(in the rows, 128 means zero)
Rows swapped in pairs by one turn or mirror: which row each one swaps with
The rows were stretched afterwards, more along some directions than others.
Vabi: [117 116 120 136 124 152 145 123 138 130 166 123  93 161 144 126]
fise: [ 93 143 117 133  97 144 137 125 120 109 133 149  98 113  85 134]
pum: [168  93 121 109 121 133 143 114 127 149 110 110 139 119 153  89]
gakuf: [103 151 140 116 136 121 122  97 121 127 133 121 133 148 132  91]
Viv: [122 113 128 102 129 165  93 158 141 119 108 109 134 126 119 141]
silu: [110 143 125 133  96 139 137 129 125 114 127 150 103 117  84 129]
zus: [107 148 146 127 126 128 126  91 124 139 138 123 131 136 127  84]
pumab: [121 115 119  94 131 164  90 158 142 113 107 115 138 129 115 136]
sifa: [110  98 122 120  95 138 138 134 125 139 159 124 129  89 118 144]
gumev: [150 109 114 132 127 155 128 149 135 135 113 132 102 126 118 133]
sor: [157 104 120 104 131 134 159 125 126 143 110 106 145 118 151  79]
bodos: [102 103 119 113 110 139 139 131 113 135 163 121 138  95 120 141]
felor: [136 129 104 133 111 112 121 142 107 110 137 137 105 126 104 114]
Semoz: [ 96 152 145 113 137 125 144 100 128 123 140 125 140 139 128  93]
laf: [156  95 111 109 130 137 141 112 117 146 112  99 135 112 145  86]
gakun: [ 99 146 141 121 126 133 133  89 125 130 132 132 135 144 135  85]
kotel: [102 137 132 130  94 136 138 125 123 106 129 158 103 119  92 133]
Kalag: [164 101 117 118 132 142 135 124 130 158 108 109 139 119 141  86]
sibuk: [120 116 126 103 125 165  96 170 148 122 113 118 132 136 112 135]
renas: [ 95 110 128 125  93 141 136 134 123 135 161 117 126  88 109 146]
Tera: [107 107 131 111 107 132 148 128 119 128 166 127 137  93 116 137]
Sobuf: [148 104 114 121 128 154 132 136 132 122 114 140 103 128 134 143]
Butu: [131 133  90 124 120 119 116 144 104 109 134 129 108 129 108 108]
Ligu: [139 109 104 130 120 158 130 156 133 131 101 133 107 120 113 145]
nog: [109 113 119 138 123 144 137 117 127 132 171 120  91 159 145 131]
visib: [101 105 124 119 105 136 144 139 119 139 165 122 135  96 120 139]
lunal: [148  98 126 109 132 145 153 116 125 150 112 108 147 122 151  84]
balem: [144 106 116 106 134 143 160 135 134 138 115 100 136 122 148  91]
Rupa: [155 109 123 123 124 152 133 144 138 127 110 140 107 130 128 136]
fur: [106 138 148 120 116 125 134  85 119 122 132 132 127 136 127  85]
kavav: [ 90 143 125 138 108 137 133 124 115 104 127 151  93 125  98 139]
sirer: [109 120 124 146 124 139 128 112 128 134 176 126  85 154 150 130]
nidi: [140 133  94 134 113 113 118 140 106 117 133 133 108 131 105 113]
zarot: [133 110 121 144 126 136 130 115 129 137 166 127  91 156 157 138]
ges: [109 113 110 136 121 148 137 113 123 128 168 122  89 161 144 130]
kotem: [109 149 145 113 135 131 136  91 129 131 129 121 141 147 126  81]
sed: [137 129  98 127 115 112 120 150 105 118 139 133 110 127 103 110]
dava: [128 108 118  96 122 167  91 157 142 114 111 118 134 133 107 131]
lisug: [108 139 138 123 125 127 145  80 115 133 135 126 131 144 125  78]
Tel: [151 104 108 106 127 139 143 145 128 148 105  97 143 113 144  90]
Lod: [123 114 129 109 128 167  93 166 150 123 110 115 132 129 111 139]
bupev: [139 128  97 123 120 119 114 142 103 111 140 138 113 130 107 104]

nog pairs with visib
Tera pairs with Vabi
ges pairs with bodos

Rows swapped in pairs by one turn or mirror: which row each one swaps with
The rows were stretched afterwards, more along some directions than others.
tudug: [113 164 126  89 178 128 142 112 153 112 143 117 149 126  92 117 162 141]
Ludo: [105 184 130  96 128 103 128 138 152 107 189 163 140 135  96 119 150 154]
fazek: [ 79 185 124 132 111  98 139 160 182 112 155 150 152 163  82 134 189 124]
Lokev: [146 153 123 110 143 158 117 112 144  84 155 127 154 200  67 131 192 156]
zaf: [101 167 124 108 131 157 158 108 160  96 170 157 175 163 100 110 163 160]
vipu: [132 168 134 105 174 159 161 101 168  98 139 137 144 140 101 117 198 171]
tafig: [109 170 163 112 146 171 167 113 182  81 163 158 170 180  68 119 195 145]
puv: [115 179 119 102 151 136 127 142 162  61 173 164 134 180  48 154 194 155]
pog: [140 180 151 138 133 181 141 120 122 119 137 116 155 191 103 131 157 162]
tubo: [128 133 132 115 147 123 130 130 159  85 117 148 183 182 104 118 150 124]
zuku: [130 160 120 112 102 132 129 120 170 111 128 160 129 149  76 111 148 152]
Tup: [129 128 130 122 100 121 138 126 171  96 155 150 146 118 111 130 159 131]
mub: [133 177 157 132 130 173 136 131 125 110 151 139 141 146  72 114 144 182]
sabu: [107 168 146 118 137 154 104 117 128 108 150 121 174 183  87 140 159 170]
Fogi: [122 200 138  94 153 116 125 145 160 122 143 139 169 186  81 131 208 117]
Tukuv: [131 161 132 106 176 146 159 105 173  71 138 207 159 179  62 102 170 163]
gifog: [147 149 107 130 156 156 117 104 104 125 153 158 150 146 107 118 129 172]
gutu: [128 178 144 110 165 144 125 101 156  84 192 181 147 150  52 135 210 154]
bom: [132 145 126  93 126 145 124 118 143  88 185 178 163 168  95 117 199 150]
Med: [138 137 150 109 219 141 121  90 129 108 125 162 161 142 102 120 201 160]
ranom: [ 87 151 140 134 124 136 136 147 151  92 162 159 107 119 102 147 158 168]
todi: [120 172 138 113 145 101 124 139 159  95 152 145 127 158  68 135 178 133]
fidu: [128 161 138 127 145 130  95 127 136  88 131 123 146 120  95 142 136 179]
Lam: [122 166 169 115 136 125 132 146 170  90 106 123 174 152 107 138 168 147]
papit: [106 170 178  95 184 124 105 116 126  91 154 142 166 143 109 141 211 162]
Fovum: [128 170 130 125 134 102 123 146 155  91 147 183 134 144  79 142 158 146]
roruk: [115 172 139  99 188 146 115 101 138 106 140 133 153 151  99 128 230 142]
zefoz: [134 162 125  96 151 108 135 111 163 113 126 152 179 172 109 115 186 116]
tir: [126 167 147 126 160 159 113 132 120 103 115 129 165 150  64 124 166 161]
Rov: [116 174 141 138 168 177 156 108 131  98 153 161 143 149  67 109 148 172]
mase: [133 135 140 108 135 146 108 113 144 110 145 162 158 156  88 100 158 140]
saru: [168 163 135  80 148 132 114 108 149 113 154 172 154 158  81 134 183 164]
dogo: [158 157 154 102 176 133 103  77 108 145 137 149 165 163  93  98 159 149]
debo: [147 139  96 114 163 142 160 126 161 115 106 177 120 120 100 102 133 132]
leri: [120 135 130 118 129 132 136 146 154  84 176 181 142 118 110 133 154 153]
Lopu: [117 190 158 106 153 156 162 112 142 106 145 124 134 139  93 119 180 143]
giru: [ 97 174 131 118 120 121 128 163 158  88 155 119 162 142  80 132 190 147]
kigo: [ 97 175 167 132 153 129 136 146 153 101 130 128 137 116 100 163 170 156]
Bef: [115 137 126 119 104 139  90 123 139  97 156 147 149 137 108 138 167 154]
vatu: [108 172 101 109 172  91 122 123 146 111 179 187 145 143  89 136 195 136]
pagi: [115 154 146 112 183 147 144  99 132  90 163 200 140 120  97 147 190 176]
nusi: [109 135 126  99 175 121 111 108 132 104 122 118 173 147 114 105 186 137]
pag: [156 156 160 127 170 159 138 121 125 140 103 151 127 140 101 112 181 137]
Tabil: [105 155 163 127 146 138 163 133 146  73 144 173 172 129  94 112 139 142]
sazug: [ 94 179 161 108 170 157 160 123 160  77 169 182 196 175  79 119 210 164]
Vib: [151 174 142 122 149 173 152 125 167 113 131 167 126 163  68 132 172 155]

kigo pairs with Vib
tafig pairs with Lam
Lokev pairs with giru
nusi pairs with bom

